Each row is where one point has got to under a steady rotation. How many ticks took it there?
The counts run from 0 to 473.
[ 98 141  92 117 123 123 160  89 141  90 144 120 157 148 155 181 153 145
 100 102 110 136 124 169 160  98 164 138 132 134 114 204 141 114 118 147
  89 126 150  86 160 127 127 136  92 123 139 132] => 272
[123 135 144 131 144 153 161 142 148  89 146 102 127 108 132 151 125 129
 125  86 141 163 149 161 170 139 106 123 124 120 124 177 160 104 179 138
  42  99 163 113 106 143 149 134 110 133 126 163] => 198
[111 147 163 146 116 129 160 142 134 105 100  57 161  67 132 123 120 108
 122 151 136 154 119 110 133 143 114 119 145 127 129 108 129 136 144  86
  82 131 158  94  83 134 129  66 138 120 106  83] => 244
[162 141 122 128  83  93 149 127 144 105 125 127 140 109 100 108 108 162
  99 128 167 130 139 192 161 153 129 127 116 121 111 199 119 132 135 103
  85 111 171  90 138 137 134  93 158 113 120 119] => 288
[104 131 128 100 165 130 146 112 146  61 140 102 152  77 133 150 131 143
 163  91 155 140 130 146 161 114 138 111 103 105 124 181 146 125 149 136
  61 122 179 112 151 156 141 101 139 128 124 130] => 387
[106 182 185 142 110 147 178 181 146 126 129  93 147 121 126 106 123 132
 102 134 167 171 143 138 102 127 121 107 130 106 152 157 152 107 158 106
  81 134 179  91 105 116 117 114 115 120 126 130] => 0
[107 122  96 112 160 116 170 121 150  31 156 148 158 101  98 188 139 144
 118 130 120 142  99 174 162 114 145 125 131 116  85 174 117 147 129 133
  85 119 170 121 136 141 134 124 126 127 129 129] => 331
[101 145 157 150 129 109 180 198 149 127 106 104 140 105 109 104 136 112
  93 152 138 166 143 128 147 137 105  90 157 127 123  90 156 136 122  97
  83 130 121  89  85 152 136  89 124 111 150 130] => 300
[ 68 161 152 156 131 124 140 204 129  82 110  89 127 129 100 127 147 120
 135 111 120 165 127 131 140 120 125 116 131 119 141 120 137 122 148 102
  66 118 124  96  77 130 120  99 157 104 129 116] => 451
[ 89 158 157 125 152 113 198 134 120 145 123 133 119 112 160 133 157 140
 108 104 108 134 150 135 193 154 110 118 130 130  67 137 172 112 113 152
  81 104 123 102 124 147 151 135  93 110 112 126] => 162
[167 120 113 137 121 110 156  94 144 105 143  90 136  95 130 162 142 143
 120 109 141 119 130 154 192 150 153 133 113 119  87 185 140 133 144 115
  78 105 172 103 167 165 153 117 103 133 134 115] => 84
[165 141 133 124  83  95 153 119 134 114 118 101 142 109 111 101 107 157
  87 147 167 123 137 184 154 166 144 130 116 115 106 193 119 130 134 100
  91 109 184  93 141 127 124  81 155 115 118 108] => 287
[134 115 122 146 114  99 144 126 158  81 138 120 145  79 124 121 112 139
 155  96 145 126 152 153 155 136 119 118 124 126 108 157 107 121 146 113
  25 107 153 113 106 155 159  84 163 104 120 136] => 443
[ 86 129 159 131 136 121 152 155 145  70 150 111 160  67 119 140 132 112
 158 108 129 155 122 128 153 136 128 116 118 110  96 121 126 128 134 130
  46 104 140 113  96 147 180 110 167 121 112 124] => 446
[ 61 151 134 134 165 114 163 168 116  68 131 102 124 154 112 176 195 133
  92 137 101 135  97 158 158  96 150 120 141 124 105 143 148 127 110 135
 100 123 144 107 123 115 101 137  93 121 134 115] => 70
[ 89 167 132 127  84 104 159 133 123 145  83 122 130 145 147 105 138 139
  74 136 113 147 156 181 157 128 118 120 154 156 125 166 137 113 102 123
  98 118 113  73  87 100 110  90 138  93 109 124] => 361
[ 82  98 112 135 130  85 148  97 126  92 126 123 129 124 168 152 178 122
 110 135  95 103 124 158 190 113 154 119 141 141  74 162 128 129  81 158
  65 121 123 118 107 130 139  93 120 112 122 131] => 369
[ 55 149 148 120 134 116 170 136 135  89 173 149 145 136 156 145 153 135
 115 116 109 138 122 151 129 108 146 128 119 109  93 185 128 107 103 169
  63 119 144 120 117  98 160 144 132 110  98 142] => 64
[ 83 160 131 124 145 123 182 137 114 135  97 116 114 130 152 139 155 123
 103 117  73 154 131 139 207 151 120 125 138 141  73 127 174 130 109 138
  96 111 103  87  96 130 138 128 106 105 114 115] => 164
[ 70 179 179 131 109 118 182 172 106 148 100  87 126 110 142 125 154 137
  88 143 120 154 142 140 170 156 102 126 149 136 113 111 160 109 110 119
 113 107 132  85 108 113 130 120 117 111  96 100] => 357
[ 92 182 125 114 167 133 173 140 123  68 100 103 151  96 105 159 132 143
 115 145 105 156  84 150 151 129 136 128 124 111  94 139 133 139 140 112
 131 139 173  99 127 112  94 111 115 113 103  68] => 129
[103 174 158 156  62 101 167 175 131 145 118  98 164 130 114 121 129 146
  98 115 156 154 163 144 128 117 123 121 140 138 159 151 142 101 130  87
  93 123 134  58 131 132 134 107 138 105 149 114] => 152
[122 136 154 126 134 165 158 138 162  98 157  89 139 103 146 134 126 126
 131  92 148 160 147 152 154 148 125 119 118 112 127 185 154 106 172 139
  46 106 175 115 110 138 152 127 114 142 123 157] => 197
[118 165 137 156 171 103 176 176 153  84 109  92 148  79  96 128 135 133
 134 142 150 142 109 116 120 115 142  95 127 102 100 118 127 153 153  83
  92 151 166 108 117 153 110  84 124 106 139  82] => 186
[114 153 168 136  77 152 172 140 148 110 128  77 164 111 135 121 111 122
  84 152 147 163 126 147 108 142 120 131 155 125 157 158 127 108 152 109
  79 112 182  98  90  97 128 108 131 131 104 132] => 399
[ 67 167 159 156 123 101 178 140 145 142 102  94 155 132 175 123 162 114
 100 140 126 134 140 107  99  86 140  97 160 130 124 132 132 124 104 126
  91 161 145  95 106 119 110  77 104  97 126 109] => 113
[107 167 151 140 124 146 182 173 141  83  97  96 156  96  90 155 100 137
 103 136 143 171 119 153 124 136  81 128 159 135 162 131 129 117 171  93
  95 120 163  97 101 122 108 108 127 117 119 114] => 396
[ 90 173 121  96 103  84 177 120 141 136 131 152 158 140 149 131 142 158
  90 124 143 143 143 171 154 100 162 112 123 121 103 200 149 130  79 138
 116 149 142  73 170 120 134 114 131 104 142 119] => 421
[ 88 195 146 154 100  94 178 179 120 143 118 110 132 166 126 125 169 127
  77 136 103 149 122 141 137 121 166 129 132 126  90 144 146 128 101 101
 117 139 125  79 120 108 116 123 120 104 137  84] => 415
[132 149 108 114 108 111 180  96 158 107 138 133 188 108 131 162 117 157
  95 122 154 139 128 164 136 104 159 129 144 121 113 198 131 131 118 116
 113 142 167  80 182 147 140 120 108 121 149 111] => 80
[ 93 175 144 159  91 150 168 163 126 114  97  77 135 145 124 151 142 123
  80 135  93 165 129 152 143 139 108 145 165 146 144 135 131 101 150 104
  92 102 132  87  80 103 103 134 103 113 129 114] => 206
[ 82 107 143 127 120  97 163 163 148 105 138 148 132  96 133 131 136 129
 116 116 142 145 158 157 172 128  98 103 145 138  99 141 143 111 116 146
  40  99 114 111  91 156 173 110 140 105 132 172] => 103
[107 138 171 136 105 142 157 147 118 131 153  81 132 103 142 136 151 126
 118  91 135 155 146 131 196 167 133 136 117 116 110 150 173 106 132 128
  63  78 143  89 122 151 175 139 122 125 123 132] => 351
[112 134 139 101 106 123 153 125 154 107 107  99 188  75 142 106 111 124
 113 141 179 177 147 144 138 115 143  89 138 125 152 155 148 139 122 109
  99 149 164  72 127 140 146  65 152 132 131 116] => 40
[ 73 150 116 147 146 115 161 109 141 111 116 120 130 121 166 164 158 133
 154  69  82 129 140 131 168 107 132 129 133 140 104 156 148 109 129 145
  44 117 104 101 106 150 140 124 111  93 126 123] => 313
